In the rows, zero is written as 128.
The rows of Z fall into 3 groups, and each row is roughly a mix of its group's hidden directions.
Z:
[[115 136 112  78 172  89 108 161 136 191 142 147]
 [135 179 147 113 138 104 162 130  80 176  76 121]
 [147 115 155 136  71 145 113 131  69  79 164 134]
 [143 127  70 111 154 144  91 182 164 103 148  97]
 [159 103 128 120  96 139 158 107  93 178  72 166]
 [109 166 158 153 119 109  79 125 130 109 158  57]
 [161 206 157  88 141 156  94 139 128 147 111 129]
 [ 73 191 165 132  96 114 120 124  91 121 119  93]
 [167 102 138 116  92 126 169 101 100 162  75 167]
 [153 150 121 169 125 117 134  96 112  84 160 200]
 [102 140 153  76 129 146 116 111 122 178 199 131]
 [104 111 143 116 116  97  90 163 117 201 153 165]
 [ 73 116 121 176 127 111 129 118 131  70  83  95]
 [139 118  88 121 112 184 120 115 175  81  90  95]
 [160  53 104 106 154 152 111 145 162 159 118 154]
 [123 128 122 200 149 117 140 143 130  88  60 135]
 [ 85 149 185 155 120 169  99 108  95 113  86 126]
 [144 197 164  76 137 151  86 138 117 157 124 130]
 [173  69 100 134 131 162 124 128 162 119 138 188]
 [ 95 119 143 124 193  93 128 127 104 182 101  91]
 [160 105 134 115  96 124 156 116  95 174  70 174]
 [150 156 105 170 119 142 137  91 107  82 166 183]
 [123 123 180 104 153  53 122 158 124 172 124 137]
 [152 111 121  91  65 169 135 107 104  82 130  91]
 [140 139  93 158  96 195 147  95 115  80 150 138]
 [167 140  97 160  98 151 163 101 142  77 165 163]
 [158 137 104 162  84 151 157 109 138  82 172 170]
 [185 119 139 121  79  86 115  83  95 111 104 101]
 [ 91 158 175 101 155 138  83 124 117 190 122 147]
 [160 107 109 159  94 160 142 112 151  76 154 184]
 [ 90 163 126 152 188  84 107 163 141 135  86 130]
 [146 143 138 104  96 158 181 112 106 195  93 135]
 [114 115 181 108 135  70 133 161 155 117  94  80]
 [155  76 119 144 107 163 110 128 151  93 139 197]
 [154 100 144 171  83 174 144 119  90  90 107 159]
 [134 149 117 165 110 167 152  95 110  47 139 125]
 [ 81 121 139  95 101 128  86 168 137 184 108  93]
 [168  54 110 115 135 151 122 142 171 145 129 173]
 [128 183 165 132 152  85 150 123  70 143  89 122]
 [157 145  96 151  69 152 149 117 150  90 175 158]
 [122 155 164  79 128 156  89 128 102 181 155 165]
 [131 128 105  55 125 108 110 140 132 173 184 151]
 [ 85 150 138 119 163 123 157 159 112 175 117 193]
 [137 178 155 112 131 104 163 128  80 176  79 127]
 [ 97 108 123 102 135 144 142 145 149 179  96  54]
 [ 93 188 170 130 137 146 165 126  97 183 126 117]
 [137 147 119 102 123 152 177 136 102 201  86 146]
 [ 86 168 137 108 175  81 109 146 144 139 149  76]
 [153 152 110 161 136 125 133 100  92 119 178 199]
 [131 120  77 113 145 202 154 151 173 135 146 111]
 [158 107 149 161  81 186 141 114  88  99 115 160]
 [ 86 164 119 109 184  77 118 150 153 145 142  89]
 [174 117 130 108  93 118 158 108  88 168  72 157]
 [ 94 188 160 130 138 155 156 133  96 189 127 110]
 [178 143 118 152 127 138 166  94 117  77 163 177]
 [118  82 129 140 137  83 106 119 156  60 146 169]
 [143 102  72 119 139 200 149 146 173 125 139 113]
 [150  94 115 109 123 138 176 122 114 154  91 202]
 [121  85 132 114  93 151  74 158 142 156 134 189]
 [153 110  76  98 122 195 169 136 156 157 125 122]
 [ 97 167 161  82 150 112  95 128 124 170 180 108]
 [154 161 151  89 116 149 104 146  96 151 188 171]
 [121 145  91  67 156  96 129 127 180 162 147  96]
 [132 120 165 153 108  60  82 103 120  81 122 110]
 [126 193 142 117 134 138 142 147  90 186 103  86]
 [153 115 102 146  79 167 108 128 150  77 155 179]
 [173  95 139 145  78 186 146 108 101 118 124 165]
 [165 111 149 130  67  87 101  78 112 114 112  95]
 [138 164 129 145 164 108 195  95 107 105 129  78]
 [152 161 124 119 102 179 145 128 103 188 107  79]
 [ 89  47 102 160 103 109 150 116 118 106 148 139]
 [ 78 160 103  90 167  84 121 138 161 135 145  84]
 [ 76 160 144 151 186  93 103 149 140 148  86 122]
 [ 89 158 125  97 183  94 107 133 164 182 122 116]
 [ 76 145 160 187 161 120 113 159  90 118 121 158]
 [160 126 168 131  78  75 117  93  90 135  88 120]
 [107  82  92 146 107 117 143 156 176 185 154 107]
 [ 53 130 120 156 141 114 123 112 143  89  82  89]
 [133 160 128  96 131 135 176 142  96 196  92 156]
 [100 120 155  96 179 104 109 142 106 181  90  92]
 [124 153 123 166 180  73 126 163 147 118  81 101]
 [128 134 175 148 121  55  99 101  82 105 113 138]
 [ 91 129 115 114 180  93 140 166 137 122 132 199]
 [ 88 113 165 107  68 139  78 170 128 153 125 145]
 [ 89  52 106 156 114  97 155 117 126 116 169 120]
 [149  59  94 123 105 174 152 114 163 125 121 166]
 [109  82 168 156 112 126 148  77 136  94 148 179]
 [133  92  99 171 142  93 163 126 159 100  85  81]
 [121 189 116 167 106 134 145  94  97  70 155 127]
 [ 90 146 132 150 154 128  88 142 161  85 180  83]
 [118 115 163 112 150  59 126 155 130 195 131 143]
 [119 113 167 110 154  59 107 163 119 181 136 143]
 [ 69 155 138 133 188  96 102 145 143 164  97 128]
 [118 148 151 155 110 127  69 121 126 100 167  61]
 [141  84 105 185 108 126 178 108 146  80 120 105]
 [177 140 113 152 179 110 166  89 110  81 144 147]
 [154 171  89 100 136 144 110 177 121 165 115  74]
 [171  97 125 144  82 187 143 111 108 118 109 178]
 [ 81 128 149  93 109 128  84 169 111 174 113  84]
 [135 194 113 103 155  88 106 160  99 137 122  80]
 [160 110 132 117 103 126 158 120  89 175  68 174]
 [108 103 141 126  81 149  69 151 132 144 134 193]
 [204 123 137  84  90 169 133 125 110 148 154 139]
 [126 144  75  77 134  99 137 117 188 123 149  88]
 [145 115 162 193 105 151 124 138  78  97 111 170]
 [ 79 106 152 113 100 151 123 149 152 135  82  63]
 [142 144 147 102  94 140 194  96 111 182  97 137]
 [105 145 116 146 170 103  62 184 130  99 145 118]
 [155 140  84 135 164 117 129 122  85 172 187 158]
 [120 139 158 153  86 169 136 106  97  62 140  92]
 [205 126 139  99 112 139 132 132 124 172 175 159]
 [165 135 102  85 112 163 191 115 115 175 106 139]
 [117 117 129 138  72 153  68 147 136  98 141 185]
 [116  95  96 169 132  97 154 124 155  85  79  85]
 [107 101 121 108 159 122 147 149 139 166 106  45]
 [115 201 151 113 139 102 129 151  88 175 111 101]
 [135  76  87 120 107 172 108 133 181 105 171 133]
 [ 97 117 161 103 179 102 113 144  98 184  97  98]
 [140 100  94 193 118 127 166 126 143  74  90 132]
 [133 164 121 156 112 152 174  92 112  59 133  96]]

One row of each group comes first, with its name. Which group is each row after those in?
[ 80 136 116 146 181 153 116 153 162  93 183 126]
Y
[107 172 159  65 140 135  83 135 110 173 153 133]
T
[118 204 149 116 143 124 109 101  79  93 105 109]
L

[113 168 146 133 122 104  85 127 139  98 175  61]
Y
[ 88 173 179 139 149 118 159 128  85 168 116 158]
Y
[113  67 148 149  95 138 145  71 142 113 143 176]
Y
[ 68 157 145 166 176 123 111 140 126 132  69 138]
T
[165 117 100 165 106 151 136 107 148  68 153 180]
L
[116 139 172 127 149  64 134 142  83 174 157 150]
L
[154 132 100  91 104 176 175 137 143 187 103 125]
Y
[ 81 107 142 101 104 125  91 171 148 176 102  87]
L
[183 147 143  92 120 143 117 140 115 173 179 174]
T
[176 108 138 141  78 192 145 109 100 108 117 158]
T
[ 86 135 145 205 151 114 123 153 102  99 112 164]
T
